Z: rows in 3 groups, each row roughly a mix of its group's directions
Z (121 x 12)
[[  4  -6  -1  13  13  31 -38 -46   6  27  25  20]
 [ -3  17  18 -11  13  19  -3 -67  -4   4 -30   3]
 [-41   1 -24   6   5  22  20 -20  23 -27 -21  36]
 [  6  -1  -2  -5 -18 -26  29  59  -3 -11 -31 -14]
 [  9 -11   9  25   3 -14  -8 -14   2  -1  53  49]
 [  9  23 -30  16 -10  -6  18  17  10 -25 -52  27]
 [-26   2  22  19  47  -4  42 -20  -4 -27   2   1]
 [  8 -31  -1   7  18  31  10 -48 -43  -4   7   5]
 [ -4  15  38  32   7  -2  36  11  18  13  24 -37]
 [ 13 -28 -16 -26  -1  16 -37 -28 -15   7 -11  45]
 [ 17 -36  19  34  -3  -9   2  15 -26  -2  48  16]
 [-36  25 -32 -42  10   8  -8   4  18  -2 -36 -10]
 [ 13   1 -15   1 -28  10   6  51   4 -19 -40 -28]
 [-13 -15  24  -8   7  23 -14 -20   3  33  51 -26]
 [ 24  -6  26  48   6 -23  18  21 -23  -6  14  32]
 [ 11 -18 -27  21  -5  34 -32 -29 -24  15   6  34]
 [  3 -12  20  12  15  28 -32 -51   8  19  22  19]
 [-22  33 -23  -3 -20 -26  13  35  25 -27  -9  25]
 [ -3 -27  -5 -41   9  28 -33 -41   3  19   5  15]
 [  9 -32  -8   7 -24  -2  -6  46   8 -17  40  27]
 [-13  11  44 -18  18 -12  14  -3  39   2  -5 -43]
 [-14  21 -13  28   3 -14  34  38  11 -13 -18 -41]
 [ 31 -35  -1  12 -26  22 -27 -13 -29  37   8   9]
 [-21   6   2  -6  34 -24  24  -1 -34  -2 -37 -37]
 [ 42 -25  -2 -14 -20   1  -1  49  -6  34   7  -7]
 [ 31 -40   9  -7  -6  19   5 -21 -54   5   2 -12]
 [  0 -23  -1 -38   4  28 -37 -15  21  37  19  -6]
 [ -2  29  14  -1  -8 -16   8  58  32  10  16 -23]
 [ 21   0  -9  -3 -35  26   8  20  -1  22 -50 -28]
 [-21  30  11   9   3 -12  31  35  21  -6   7 -48]
 [  1  23 -15  20   1 -15  32  47  11 -19 -40  -3]
 [-10   6   4   3  19 -15  -6 -49   5  12  28  51]
 [-18  34 -15  -3 -16 -18  -1  40  50   0 -16   5]
 [ 13  -9 -10   4 -15  10  14  47 -18 -14 -37 -42]
 [-23  43   6   5  -2  -7 -16  -1  62   3   7   6]
 [ 10 -13 -20  16  -7  38 -37 -35  -2  25   8  31]
 [-14  26  20  27   6 -17  34  33  12  -6  18 -40]
 [ -3  -1  -8 -12 -16 -22  32  59   7 -12 -29 -11]
 [ -2  12 -14  -9 -16 -28  29  57   7 -14 -27  -9]
 [-15  34  34   5  21 -22  38  18  30 -20   8  -8]
 [  6 -12  11  11  -8 -16  14  68  23   8 -19  10]
 [-34   8  -7 -13  32 -35   8  34  -3   0  15 -39]
 [ 18 -26 -19 -41 -11  19 -36 -14   4  23 -27  20]
 [  6   4 -24 -11   8 -33  -3 -10 -63 -24   5   1]
 [-14  26  -4   9   1  -8  28  38  30  -1 -13 -49]
 [  5 -24  25 -35 -12  22 -13 -32  -2  38   8 -29]
 [ -2 -25   3  19   2  -2 -13  -8 -13 -10  46  55]
 [ 31 -35  29  30 -12  -7  16  20 -27   5  25 -21]
 [ -6  35  -7 -13  12  -2  12 -19   5   0 -61 -27]
 [  5  28  13  36  -6 -26  41  14 -14 -34 -18  10]
 [ 24 -22  12  22  -9   0  12  45 -22 -13  10 -44]
 [-34  48 -28 -12 -13 -20 -12 -19  17 -29   2  10]
 [  6  -1  30  -8   1 -25  31  42   4  -4 -17 -44]
 [  6   7 -49  -9 -14 -22 -20  10 -45 -13   8  26]
 [  8  -7   0  -3 -12 -24  26  64   3  -2 -28 -15]
 [-32  33 -23 -34  22   0  -3 -19  16 -17 -39   0]
 [ 18 -24   5  35   7 -35  20  23 -23  -6  37  18]
 [ 30 -27  16  -1 -12   4 -32 -29 -18  22  26  37]
 [ 15 -38 -23   4   5   5 -30  -6 -39   4  -1  44]
 [  7  -2  32   7   7   0 -10 -54  11   9  38  30]
 [ 38 -32   2  10   0  26 -22 -20 -33  35   0 -13]
 [ -9  29  25  32  16 -15  47  26  16 -18   2 -10]
 [ 12 -34   3  13  13  31   8 -45 -44  -2  -1   5]
 [ 13 -15   6   7 -12 -13  20  68   6   5 -26  -8]
 [ 16 -17   7   2 -26  22  -1  45  -8   1  -9 -53]
 [-18  28  12   1  10  -8  26  20  43   1   2 -48]
 [-18 -33 -17   8  14 -13  -1  33 -34 -31  24  26]
 [ 18  -9 -36  23 -17  13 -27 -12 -49   2   1  26]
 [ 22  -8 -35   6 -15  24 -46 -18 -16  31   8  19]
 [ -4  17 -30  -7   3 -24  17  51  11 -23 -30 -22]
 [ 24 -41  37   3   3  29  13 -32 -27   5   0 -12]
 [ -2   4 -39 -20 -12 -36   9  37 -28 -23  -7  23]
 [-18   6 -45 -23   4 -14  -3  23   0 -29 -45 -11]
 [  4  -9   0   9  14  25 -21 -60 -21   4  26  22]
 [ -2 -53 -24  -5  21  20 -30  -7 -33  20   5   2]
 [ 34 -29  -1  -2 -21   6 -38 -13 -26  21  10  37]
 [ 18 -39   4  13  12  39   0 -40 -34  13  -2   3]
 [ 26 -40  -1  -8  10  -2  16  -4 -62  -3  -5  -8]
 [ -1 -26 -11   4 -23  -7  -8  38  11  29  49  21]
 [ 39 -28 -11 -17 -23  13 -18  28  -2  36  19  21]
 [ -2   4  11  14  17  26 -36 -53  10  20  25   2]
 [ 35 -14  18  38  -7 -15  -2  17 -28   6  16  43]
 [ 12  10  23  -9 -13  32   0 -20  -2  10 -41 -50]
 [ 12 -24 -30 -32 -15  10 -47 -19 -16   8  -9  27]
 [  9 -15  23  25   7  -4  -8 -37 -15  12  45  35]
 [ 15 -33 -32  -2  -1  19 -22 -38 -18   5 -32  25]
 [ 35 -32  42  13 -13  35  18 -19 -10  14  -3 -11]
 [ -2  -1 -31  -5 -14 -23  22  61 -14 -14 -21  -1]
 [ -1  31  42   7   5 -29  27  36  15 -12  25   2]
 [-32  24   0  -7  10  23  24 -30  36  -1  -3 -40]
 [ 17 -11 -21 -23 -24  12 -24  34  22  38 -20 -23]
 [  8 -21  31  16  10   6  -9 -45 -19  -2  39  28]
 [-24  27 -41 -25 -13 -23   3  19  19 -21   0  34]
 [ 33 -20  -2  -3  -2 -23   8  26 -58   2  -5 -21]
 [  7  18 -23  -6 -21  -4  10  47  22 -14 -41 -23]
 [ 26 -10 -27  -3 -12  22 -43 -19 -15  33  23  20]
 [-54  17  -3   4   6   9  23  -4  36 -32 -20  -8]
 [ -4  -6  41   9  21  24 -15 -45  31  18  17  -3]
 [ 16  -6 -48  -4 -39   7 -22   8  -9   6 -42  -7]
 [  1  10  18  -9 -15  28 -25 -41  24  42  20   4]
 [  9  18 -37  13 -17  -9  14  23   4 -22 -56   7]
 [ 24 -11  14  20 -10  14   3  36 -19 -10   1 -57]
 [-10  20  -5  -5  30 -12   4 -41  -1 -42 -17  37]
 [ -4  29  -4  29   8 -21  39  36  11 -29 -26  -1]
 [ -2  15  17  -6  10  19  -2 -63  -9   2 -39   4]
 [-12 -15  20  20  36  10  18 -50 -20 -15  13  23]
 [  5  13 -20  -5   7   0  21  22 -15 -22 -56 -34]
 [  1 -11  13 -41   5  17 -29 -48   9  10  18  28]
 [-33  14   0 -41   5   3   6  -9  26  -3  -5 -53]
 [ -9  20  40  35  10   2  47   1  11   3  15 -26]
 [-11  22 -25 -21 -11 -12  11  40  27  10 -36 -31]
 [ 10 -29  23  27  -8 -15  -4  11  -9  22  58  13]
 [  4   6   0 -12 -14 -32  33  56  -6 -17 -20 -19]
 [ -2 -28   8   9 -10   4 -21   7   3   6  63  33]
 [-36  13  -9 -35  16 -10   4  19   7  18 -14 -51]
 [  2  -2 -33   2  20 -35  27  40 -10 -38  -3  10]
 [-24  38 -10   9  -9 -14  -1  27  55  -4 -16  13]
 [-18 -23  18   8  24   3 -14 -37 -33  -1  37  29]
 [ -4  -9  -4  -5  17  18 -21 -62 -26  -6  27  15]
 [-10  10  -7 -30 -14  30  -5   8   9  -3 -51 -41]
 [ -9  34 -25 -18  23  -8  11 -30  13 -24 -40  22]]

one row of each group, then the others: which group is each in?
[  7  -3 -13  25 -20  -3  13  51 -10  19 -12 -46] -> A
[ -1 -19 -15 -15   8  18 -11 -53 -46  -8  18  -2] -> N
[-15   2   8 -12   9  -5 -15 -38  22  22  45  39] -> B

[ 24 -35  17   9  16  24  -8 -39 -38  18   4 -18] -> N
[  1  28  -2   6  27  -6   1 -57   2 -13 -14  37] -> B
[ 13  13 -34  20 -19  -9  16  21  -5 -18 -56   6] -> A
[-12  15  -1  -2  32  -9   0 -46  -6 -39 -11  36] -> B
[  9 -20  14  15   3   5 -11 -30  -6 -14  45  50] -> B
[-13  19  -1 -13  29   0  -3 -53   2 -31 -16  32] -> B
[ 17   5 -27  -5 -35   5   0  52  34 -17 -14   4] -> B
[ 12   0 -17  31 -19  -8  13  55 -10  12 -19 -33] -> A
[ -5  18  28  45   2 -21  30  14 -20 -16  35  -6] -> A
[ -1 -54 -19   0  18  14 -26 -11 -40  17   9  -6] -> A
[ 15 -10 -45  16 -20  15 -21  -1 -39   0   5  38] -> N
